A state moves one step at a time under one of 3 hidden systems, and each row is a state written as 32 numbers. Each run below is a few steps of one system.
path 1, buv:
[[  0 -27  -9 -15 -76 -26 -15 -47  92 -46 -54   6 -42  23 -38  48  26  10
  -22  -3 -21  30  40 -46  39  79 -19   3  -3 -16  -6  44]
 [ 18 -42   8  26 -20 -33   0 -38  89 -25 -40 -30 -28  25 -36  22  -2  54
  -12 -10   8 -33  22 -42  32  78 -44  -4 -32  17  42  28]
 [ 35 -29  26  43  47 -10  39  -2  48   0   8 -67  -2   5  -6  -7 -47  64
    9  -6  42 -69 -19 -27  20  60 -56  -1 -12  62  45  20]
 [ 38  -9  15  40  74  14  40  29 -22  34  31 -70  35 -19  26 -41 -75  33
   22  -2  56 -76 -40 -11 -14  21 -40  16   5  56  37  -4]
 [ 31  18  -4  -1  57  18  20  47 -95  43  24 -21  61 -21  31 -45 -49 -13
   20  -1  49 -60 -49  15 -57 -39   2  26  23  33  -6 -36]]
path 2, vupal, 5 rows:
[[  1  31   0 -45  21  43   4  35 -94  38  14  11  56 -12  45   0 -19 -38
   27  30  29  -6 -11  31 -51 -43  35  60  35 -17 -26 -26]
 [-15   6  17 -58  -7  45 -10   2 -29  30   1  -7  46  11  27  42  -6 -25
   12  38  15  12  23  26  -8   6  32  94  24 -40 -21   1]
 [-25 -21   9 -44 -56  10 -19 -34  56   1 -28  -4 -14  16   3  70  12   0
    5  23  -7  36  55   2  37  54  16  69   6 -39 -12  36]
 [ -1 -27  -6 -30 -75 -26 -12 -50  96 -44 -57   6 -42  22 -35  51  27  12
  -21  -1 -23  37  44 -34  45  74  -9  10 -15 -17  -3  40]
 [ 29 -17 -24   3 -59 -52 -12 -33  72 -62 -59   9 -40  24 -53  10  23  17
  -33 -21 -27  -5  12 -58  19  57 -39 -43 -22  14   9  27]]
path 3, bebe, 5 rows:
[[ 74  -8 -19  13  10 -16  18  11   2 -32 -30 -43  33  11 -22 -25 -34  34
  -20 -16  30 -89 -31 -60 -31  39 -73   5  -4  57  26   9]
 [ 50   4   0  18  64   5  37  32 -49  19  25 -46  42 -13  18 -46 -67  16
   12  -4  48 -90 -48 -18 -35   1 -40   7   6  63  25 -13]
 [ 15  21  20  22  88  22  27  47 -86  56  49 -14  39 -27  35 -50 -39   0
   17   5  47 -43 -48  33 -50 -54  11  -5   1  24  12 -41]
 [-22  53  22   5  67  19   9  27 -70  41  56  27   5 -22  44 -33  -3 -12
   12   3   6  31 -20  51 -23 -71  31 -40  -8  -9 -11 -39]
 [-51  38  20   8  24  -2   0   4  -7  21  51  48 -49  -2  23  -7  36 -13
    2   6 -27  70  14  46   9 -49  48 -64 -21 -31 -14 -23]]

Name the system that made each run.
path 4, 4 rows:
[[ 74   1 -24  19  12 -27  15   6  -4 -36 -27 -37  24   8 -29 -35 -27  29
  -15 -23  21 -81 -38 -52 -30  25 -60 -14  -9  58  20 -10]
 [ 53   3   7  37  71   0  39  35 -33  14  34 -51  30 -11  13 -57 -52  31
    4 -12  45 -83 -45 -23 -30  11 -43 -13  -7  70  36 -15]
 [ 11  13  33  37 103  19  31  33 -61  59  56 -24  36 -22  41 -50 -47  13
   22  -2  51 -46 -45  30 -34 -40  -1  -5 -14  22  37 -36]
 [-30  31  26  10  73  26  17  20 -61  53  65  11   2 -25  55 -27  -9 -14
   17  14  14  28 -17  60 -17 -57  43 -25 -11  -9  -5 -36]]
 | bebe
path 5, 4 rows:
[[ 15 -39  12 -27 -25   9   9 -22  62  -5 -32 -35  12  21 -11  43 -24  24
    6  19  21 -24  41 -30  23  70 -13  79   3   0  10  40]
 [ -2 -48  23  18 -22 -18  -1 -50 112 -15 -32 -30 -44  24 -32  38  -2  49
   -6   0   1 -10  34 -27  50  77 -22  18 -31   5  38  39]
 [ 10 -22  13  47 -17 -40   6 -38  94 -33 -16  -8 -61  17 -39  -6  14  46
  -20 -23 -18  12   8 -33  42  53 -37 -59 -44  23  31  17]
 [ 24   5  -7  57  18 -49  20  -1  24 -24   4   4 -50  -4 -18 -41   4  25
  -24 -30 -13  -9 -20 -28  -3   2 -32 -99 -32  34  18 -10]]
 | vupal
path 6 (4 x 32):
[[  13   16    1  -33   34   38   10   35  -95   36   19  -19   66  -10
    35   -1  -38  -20   26   21   47  -35  -29   25  -46  -31   21   67
    39   -2  -21  -26]
 [   2   58  -17  -46    5   20  -11   26 -104    7   11   35   41  -22
    24  -25   12  -56   -9    4   -9   28  -20   27  -53  -72   34    0
    24  -17  -49  -35]
 [  -7   53  -19  -17  -11  -19  -19   11  -57  -25    0   62  -24   -3
    -6  -22   53  -31  -25  -13  -41   48  -13   12  -34  -63   22  -74
   -11  -11  -30  -41]
 [  -2   10   -5   44  -10  -41   -3  -21   43  -30   -6   31  -67   -3
   -27  -16   30   12  -21  -31  -35   31    6  -18   14    3   -9  -98
   -38    2    6   -5]]
 | bebe
path 7:
[[-50  -3  35  -7 -23  -6 -11 -45  64   8   9  30 -65  14  10  35  34   5
    2   9 -23  85  41  36  51  22  44 -18 -28 -45  -1  11]
 [-36 -30  38  -7 -27  -1   1 -48  89  13  -9 -10 -39  19   2  51   2  27
   14  14   1  37  51   9  50  58  22  39 -25 -29   7  33]
 [  4 -41  15 -18 -27  14   7 -28  69  -2 -22 -40   8  19  -6  56 -17  36
    6  24  25 -23  41 -29  35  85 -15  69  -5  -2  22  41]
 [ 50 -28  -9 -22 -23   6   8  -9  27 -24 -43 -46  33  13 -15  28 -33  26
   -7   4  27 -61   7 -52   2  66 -50  61   6  27  16  26]]
 | buv
